(in the rows, 128 means zero)
Each path below is one point turned by a fixed rotation once a step. After each direction that follows a path, write how fast that rotation turns it, in degrees a step (0 if it stays still).
Each turn is a multiple of 5 degrees from 10 to 175, or 0.
Each row of a path follows its step; steps can be skipped.
Path 1:
step 0: [137 90 160 129 87 164 101 128 182 143 105 141 150 120 111 103 121 137 141 130 132 116 127 83 129 123 102 148]
step 1: [173 113 131 180 119 142 90 130 155 110 111 107 114 94 123 104 144 170 136 135 106 113 124 94 140 150 130 135]
step 2: [172 87 151 149 117 151 125 82 132 149 100 92 106 91 135 122 132 129 135 115 139 170 112 105 119 137 124 127]
step 3: [170 114 138 148 143 181 107 134 114 122 136 90 102 138 117 156 161 149 93 133 111 162 109 121 97 128 131 123]
step 4: [150 119 134 118 115 169 161 120 126 118 103 117 94 130 109 133 152 123 99 149 150 166 160 153 91 148 136 166]
step 5: [137 113 143 105 139 196 117 159 161 133 125 154 139 139 91 144 111 141 101 165 142 144 153 123 104 134 120 136]
step 6: [145 105 141 132 105 149 135 145 149 94 103 122 144 117 119 130 117 162 133 178 142 92 183 118 125 152 135 159]
step 7: [153 113 147 141 109 150 111 110 162 146 132 121 128 94 120 126 69 157 137 150 149 133 167 87 143 134 129 103]
step 8: [191 103 142 151 120 132 114 104 115 94 123 79 124 132 143 139 109 147 114 161 118 112 133 89 136 110 129 105]
step 9: [161 131 134 149 88 149 135 79 125 137 153 85 72 144 120 117 125 125 121 139 138 156 154 115 109 108 116 113]
step 10: [170 125 112 125 148 173 126 108 129 105 126 132 98 162 110 107 135 102 87 178 121 144 116 126 106 106 105 116]
step 11: [110 108 121 123 103 186 148 113 142 128 127 121 117 147 114 101 160 122 142 178 133 111 150 135 83 125 97 150]
Speeds:
[116 133 132 129 123 140 118 131 137 150 147 131 125 129 120 132 122 133 134 119 130 138 130 122 124 124 123 117] -> 160
[138 117 129 133 125 121 120 127 130 129 119 118 120 147 127 122 113 136 142 116 126 127 121 132 135 136 133 118] -> 55
[131 137 133 119 113 118 130 131 128 114 137 128 136 132 124 136 107 131 117 124 137 124 140 120 137 126 127 128] -> 40
[111 123 125 136 120 127 145 127 118 128 134 130 128 135 132 112 120 129 120 144 120 127 123 126 133 128 125 112] -> 20
[124 126 128 130 140 119 139 132 147 129 126 136 125 145 125 128 127 127 120 125 128 121 134 124 111 139 113 135] -> 60
Path 2:
step 0: [115 154 128 125 102 130 91 106 127 136 175 135 133 119 152 96 143 139 144 106 142 158 149 135 117 74 128 131]
step 1: [82 116 121 129 99 128 74 130 118 103 110 99 130 149 97 113 107 107 145 152 136 114 139 134 105 143 134 110]
step 2: [147 86 117 170 112 104 123 115 122 137 112 136 138 124 100 109 161 105 94 106 148 144 120 119 151 149 94 116]
step 3: [104 170 121 147 135 155 142 135 105 172 151 121 116 155 123 119 142 143 115 114 150 126 149 75 126 116 107 133]
step 4: [123 115 130 144 133 135 133 111 149 89 124 106 140 151 129 173 129 145 133 164 155 141 141 91 87 148 150 111]
step 5: [145 122 113 138 114 143 139 93 159 117 118 159 114 108 169 99 136 101 124 114 166 176 145 137 140 137 142 132]
step 6: [121 167 145 142 118 166 116 147 120 129 132 128 128 111 103 79 112 120 187 134 137 112 139 105 139 146 139 141]
step 7: [144 91 116 159 143 112 126 141 133 106 161 88 154 142 118 147 137 92 147 143 132 120 106 127 139 171 119 150]
step 8: [122 153 113 92 139 150 163 138 131 143 146 136 113 127 130 138 146 109 97 92 157 157 114 138 133 164 88 142]
step 9: [118 164 160 130 122 146 154 152 121 103 122 111 121 132 117 153 124 173 166 136 100 174 140 111 133 133 118 118]
step 10: [151 103 113 146 112 100 154 113 112 88 148 139 102 156 171 145 111 111 159 126 121 132 145 160 127 142 141 125]
step 11: [155 110 112 75 123 160 120 144 106 137 116 163 101 105 112 112 123 135 143 111 146 111 160 140 147 151 128 147]
Speeds:
[133 130 113 140 131 119 122 134 120 136 118 126 122 124 130 118 145 136 134 126 121 116 129 133 124 146 134 133] -> 80
[120 140 129 118 134 124 127 117 142 132 123 127 132 138 132 134 143 138 137 129 128 146 126 140 113 127 132 129] -> 80
[123 131 123 146 138 138 133 126 145 140 127 131 131 118 131 128 123 114 134 134 132 132 124 113 121 138 129 120] -> 25
[147 123 121 128 122 126 122 132 125 129 133 135 134 115 109 135 126 142 135 128 133 140 115 122 118 125 130 126] -> 155
[129 121 114 115 127 125 123 126 120 131 133 123 141 127 137 134 119 125 122 149 136 127 137 137 118 142 124 124] -> 115
[116 133 136 121 123 128 118 130 123 136 137 121 113 128 123 128 127 134 131 149 119 133 123 114 137 134 140 128] -> 130
Path 3:
step 0: [133 142 119 153 144 122 180 110 91 146 141 157 137 117 126 126 129 133 131 146 148 120 126 174 121 129 161 139]
step 1: [113 142 104 137 174 107 160 121 95 133 150 126 149 112 129 149 155 122 137 139 138 103 138 150 140 165 123 130]
step 2: [122 116 75 101 122 119 159 131 120 137 158 133 125 117 113 156 144 99 137 130 124 126 128 159 149 166 140 131]
step 3: [100 86 65 123 132 130 143 149 146 142 130 116 139 118 126 128 130 111 122 151 134 91 142 145 133 139 144 140]
step 4: [99 98 98 123 131 123 141 122 148 157 134 161 133 139 139 118 126 96 83 155 150 117 122 112 139 147 144 140]
step 5: [119 117 112 109 129 121 165 126 122 177 118 157 128 117 133 127 119 137 93 124 154 107 152 102 132 124 127 169]
step 6: [115 127 146 112 139 137 167 127 100 150 125 155 138 120 142 138 107 127 136 146 136 101 143 96 180 130 146 145]
step 7: [114 121 141 135 125 132 164 118 108 157 156 142 115 126 123 163 111 98 142 124 136 86 151 124 157 102 119 120]
step 8: [82 132 122 114 122 149 125 110 111 156 164 124 128 134 139 141 128 123 128 146 116 112 175 153 162 112 118 116]
step 9: [103 126 109 163 103 133 139 102 143 163 148 148 120 135 147 122 133 120 141 142 123 131 152 176 156 113 138 150]
step 10: [134 126 99 159 150 141 135 96 129 150 144 164 141 113 168 116 136 138 132 156 144 115 165 155 120 136 122 134]
step 11: [128 130 108 141 119 122 150 103 102 145 136 167 144 83 140 141 160 132 131 155 165 142 124 143 143 150 119 131]
Speeds:
[133 125 132 133 105 121 138 125 129 136 129 138 121 129 117 134 127 117 131 123 137 140 110 137 129 122 135 129] -> 160
[120 132 128 139 128 131 125 131 136 129 125 134 140 140 130 123 127 123 109 134 123 140 135 134 115 118 135 145] -> 70
[119 131 134 151 137 118 128 127 139 123 125 127 123 133 131 126 138 116 132 124 122 125 119 118 145 136 125 136] -> 135
[128 117 129 134 123 148 132 127 124 131 118 129 131 114 121 126 120 129 109 124 122 126 116 110 132 131 121 129] -> 45
[145 142 135 126 137 125 133 130 114 120 129 139 132 121 124 128 142 130 126 135 137 125 125 116 130 115 132 141] -> 65
[139 116 130 142 134 136 132 133 132 119 124 132 133 130 133 124 112 121 142 140 130 114 124 131 123 122 143 120] -> 110
Path 4:
step 0: [138 129 114 127 122 163 165 148 117 120 101 113 122 148 129 111 98 130 95 130 100 120 145 146 139 152 92 170]
step 1: [152 140 141 103 95 128 128 111 118 146 131 120 128 190 134 100 126 120 135 153 129 139 131 144 94 168 140 153]
step 2: [162 129 111 106 86 121 139 120 134 143 117 125 166 143 106 138 140 118 172 126 155 106 155 99 114 104 126 142]
step 3: [146 128 130 110 113 83 151 120 146 95 113 128 102 94 126 109 143 111 139 114 157 119 126 99 99 117 151 91]
step 4: [130 131 97 144 125 124 156 163 78 104 127 146 119 80 141 134 130 85 110 99 130 128 128 132 134 114 134 129]
step 5: [123 127 144 149 126 109 141 130 103 88 135 142 156 143 132 88 134 125 60 137 115 143 124 161 135 128 128 139]
step 6: [133 129 126 136 111 134 101 141 119 148 134 124 162 172 95 154 112 110 74 138 132 129 107 115 101 132 118 156]
step 7: [148 131 123 122 146 113 153 114 163 126 140 104 145 178 80 137 92 131 140 131 150 137 131 130 104 115 121 98]
step 8: [160 129 124 110 151 145 182 115 137 142 117 134 87 110 118 144 108 109 146 143 137 108 98 111 106 101 125 139]
step 9: [129 163 148 113 146 109 175 119 79 130 110 152 104 136 143 122 160 109 150 132 127 152 129 145 145 110 131 112]
step 10: [130 139 165 135 98 110 113 110 95 110 96 145 152 94 118 154 154 127 119 137 125 141 118 147 142 107 129 172]
step 11: [99 125 133 111 95 83 91 144 141 121 122 119 119 142 93 150 127 129 89 119 124 162 136 137 138 103 148 118]
Speeds:
[119 136 128 117 136 116 141 129 133 128 132 125 128 142 124 125 138 137 121 114 118 126 146 127 135 127 129 119] -> 170
[117 122 144 136 117 130 133 144 117 113 136 130 122 128 127 134 126 141 130 130 121 137 131 121 119 127 119 132] -> 65
[142 143 140 137 126 133 124 131 121 133 119 145 133 137 142 122 125 132 123 123 113 128 130 138 131 128 133 134] -> 80
[128 115 137 120 124 128 123 116 135 130 120 137 111 128 135 122 126 130 109 126 132 119 132 122 124 119 113 131] -> 140
[124 121 134 125 120 128 126 113 106 137 133 117 136 133 126 125 145 127 120 135 126 130 127 136 135 138 121 137] -> 80
Path 5:
step 0: [166 145 60 111 118 142 106 128 116 105 157 128 121 140 127 138 121 134 105 170 135 123 109 147 104 155 151 100]
step 1: [150 147 122 99 90 93 130 132 73 95 133 130 145 144 117 142 146 107 110 133 106 136 142 78 147 156 121 143]
step 2: [157 154 108 146 150 148 96 156 122 138 132 116 154 120 131 110 178 155 141 136 107 108 145 67 114 114 128 129]
step 3: [170 165 128 153 127 112 115 119 136 142 126 128 162 174 114 127 100 143 150 160 101 120 146 144 112 167 145 94]
step 4: [140 143 131 129 141 108 161 129 92 126 139 102 166 130 103 134 127 118 98 132 81 84 100 133 148 138 165 160]
step 5: [129 145 125 141 147 155 138 132 106 98 162 169 148 130 143 117 198 137 135 120 89 106 148 155 112 134 134 125]
step 6: [119 155 162 130 77 112 106 86 148 150 130 148 172 121 130 150 143 154 152 115 96 122 153 128 135 141 155 127]
step 7: [121 114 148 145 135 103 119 155 118 170 166 120 150 116 154 121 116 183 97 128 113 84 108 146 148 119 146 123]
step 8: [127 128 94 111 104 126 146 134 143 109 167 134 119 149 164 127 156 136 120 127 122 133 110 180 125 150 187 102]
step 9: [104 147 132 92 81 122 111 84 78 102 138 122 125 128 149 144 148 156 100 118 130 129 140 109 169 129 142 130]
step 10: [123 133 115 137 122 96 103 169 134 145 143 97 130 125 157 96 178 173 132 104 126 132 149 101 151 125 108 98]
step 11: [134 159 79 131 140 123 101 105 158 145 110 101 124 172 157 136 110 158 134 147 124 135 113 130 145 155 162 95]
Speeds:
[142 130 121 125 126 125 128 131 124 120 127 126 139 124 132 134 133 156 126 130 109 140 125 132 134 134 131 131] -> 0
[132 138 122 117 131 134 150 130 126 136 137 136 119 129 112 125 125 128 123 138 129 132 125 134 143 121 135 119] -> 90
[139 121 113 122 138 120 121 129 126 127 133 132 136 126 119 119 134 131 133 116 142 125 139 145 120 121 126 120] -> 140
[123 121 118 127 105 120 127 138 131 124 134 142 115 128 129 129 122 142 127 132 137 120 130 124 123 120 135 140] -> 40
[131 125 127 122 111 117 141 138 146 127 130 116 136 127 123 123 134 114 141 119 122 137 128 127 129 131 134 129] -> 160
[126 122 125 126 127 127 138 127 117 114 126 109 121 130 129 129 123 121 114 134 123 124 127 146 111 129 138 130] -> 90
